Each path below is one point turned by a fixed rotation once a step. After each direction that follows a path, write how fast that rotation turns it, in degrees each step (0 if it stays still).
Each turn is a multiple of 5 degrees from 10 to 175, or 0.
Each row of a path follows its step; steps can be skipped.
Rotation 1:
step 1: [.06, .03, -.01, -.11, -.36, .11, -.17, .02, .01, -.27, .02, -.22, .12, .06, -.22, .17, .30, -.19, -.07, -.14, .20, .13, -.14, -.01, -.28, -.07, -.13, .13, .06, .06, .13, .12, -.06, .08, .01, -.11, -.02, .12, .17, .17, -.07, .19, -.20, -.24]
step 5: [-.10, .00, .15, .31, -.04, .16, .02, -.17, -.07, -.25, -.36, -.23, -.25, .25, .16, -.23, -.09, .00, .13, -.02, .13, .14, .07, .11, .02, .10, -.20, .05, .10, -.19, .19, -.07, .14, .10, .12, .11, .11, -.05, -.07, .09, -.20, -.09, .12, -.16]
step 11: [-.24, -.17, .09, .18, .08, .08, -.09, .01, .08, -.04, -.02, .31, .17, -.08, .19, -.20, .00, -.06, .22, .01, -.08, -.10, .09, .05, -.14, .05, .03, .36, .14, -.04, -.07, .11, .05, .17, -.10, -.03, .26, .22, .31, -.03, -.06, .40, .01, -.08]
step 14: [-.19, .10, .35, .24, -.11, .03, -.14, -.17, -.01, -.06, -.20, .01, -.13, -.13, .03, -.18, .10, .14, -.09, -.02, -.12, .06, .09, -.03, -.33, .05, .12, .14, -.06, -.18, -.09, .10, .00, -.32, -.11, .17, .31, .22, .12, .14, -.03, .12, -.11, -.14]
step 17: [-.09, .17, .14, -.12, -.19, .12, -.06, .13, .03, .12, -.23, -.11, -.03, .18, .06, .03, .03, -.20, -.13, .12, -.22, -.06, -.19, -.20, -.23, .28, .09, .21, -.14, -.10, .06, -.08, -.27, -.11, .07, .13, .11, .02, -.02, .17, .04, .18, -.36, -.11]
step 18: [-.13, .11, .02, .20, -.06, .19, .07, .07, -.26, -.14, .13, -.03, -.16, .14, .11, .14, -.15, .06, -.17, .17, -.01, .01, -.22, .37, -.02, .14, -.01, -.07, -.28, .23, .11, .29, -.01, -.09, .21, -.07, .13, -.17, .04, -.19, -.10, .22, -.01, -.02]
step 22: [-.13, -.13, .19, -.14, -.04, -.18, .07, -.15, -.10, -.01, -.17, .18, -.22, -.05, .12, .20, .20, -.10, -.10, -.09, -.08, -.03, -.27, .04, .20, .18, -.06, -.28, .23, -.08, .06, -.28, -.26, -.04, .18, -.20, -.03, -.06, -.18, -.16, .15, .00, .21, -.06]
step 24: [-.11, -.17, .09, .19, -.08, .21, -.08, -.01, -.18, .11, -.09, .38, .01, .15, .21, .24, .08, -.07, -.10, -.09, .24, .15, .30, .17, .00, .03, .18, .06, -.08, .16, .16, -.17, .09, .18, -.04, .02, .11, .15, -.25, .20, -.15, -.07, -.05, .07]
step 25: [.05, -.03, .04, .09, -.17, -.08, .08, -.04, .02, -.14, -.12, .09, .07, -.11, .37, .03, -.06, -.06, -.03, -.06, -.28, -.13, -.11, .14, .25, -.17, .02, -.03, .24, .38, -.06, -.35, -.15, -.09, -.01, -.19, -.27, -.04, -.12, .09, -.14, -.03, .16, .04]
[.09, .06, .09, .10, .00, -.07, -.02, -.09, -.01, -.01, .04, -.01, .03, -.05, .07, -.06, -.06, .04, -.02, -.03, -.01, .03, -.06, .02, .02, .01, .00, -.02, -.03, .02, -.06, .02, .06, .04, .02, -.04, .00, -.10, .07, .05, -.02, .01, .01, -.05]	160
[-.05, .03, .06, .00, .06, -.03, -.05, -.02, .08, .05, -.07, -.01, -.04, .04, .02, .01, .05, .12, -.04, .00, .01, -.01, .03, .01, -.01, .02, .02, -.05, .09, -.01, .01, -.03, .08, -.03, -.07, -.03, .04, -.02, -.13, .05, -.04, -.03, .04, -.01]	40
[-.02, .04, .05, .01, -.04, .02, .07, .08, -.01, -.07, .02, -.05, .05, -.07, -.05, .05, .00, .02, -.01, -.01, .02, -.04, -.07, -.08, -.10, -.06, .09, .03, .04, .02, -.03, .04, .01, -.02, .00, .09, .05, -.05, -.02, .06, -.06, .01, .05, .03]	25
[.00, .01, .02, .04, -.02, .04, .00, .02, -.06, -.11, .08, .00, -.02, .07, -.03, .02, .06, -.06, -.03, .03, -.02, .00, -.02, -.07, .07, .02, .03, -.04, .01, -.07, .06, -.07, .02, .07, .05, -.11, .00, -.02, -.04, .04, -.06, -.06, .01, -.02]	20
[.04, -.05, .05, .06, .06, -.06, .10, .03, .06, .04, .05, .10, .00, -.07, -.03, .07, -.01, .03, .01, .11, .05, -.04, .03, -.01, .02, .01, .03, .01, .00, -.07, .02, .09, .00, -.01, .02, -.04, .01, .05, .01, -.04, -.01, .00, .01, -.09]	90
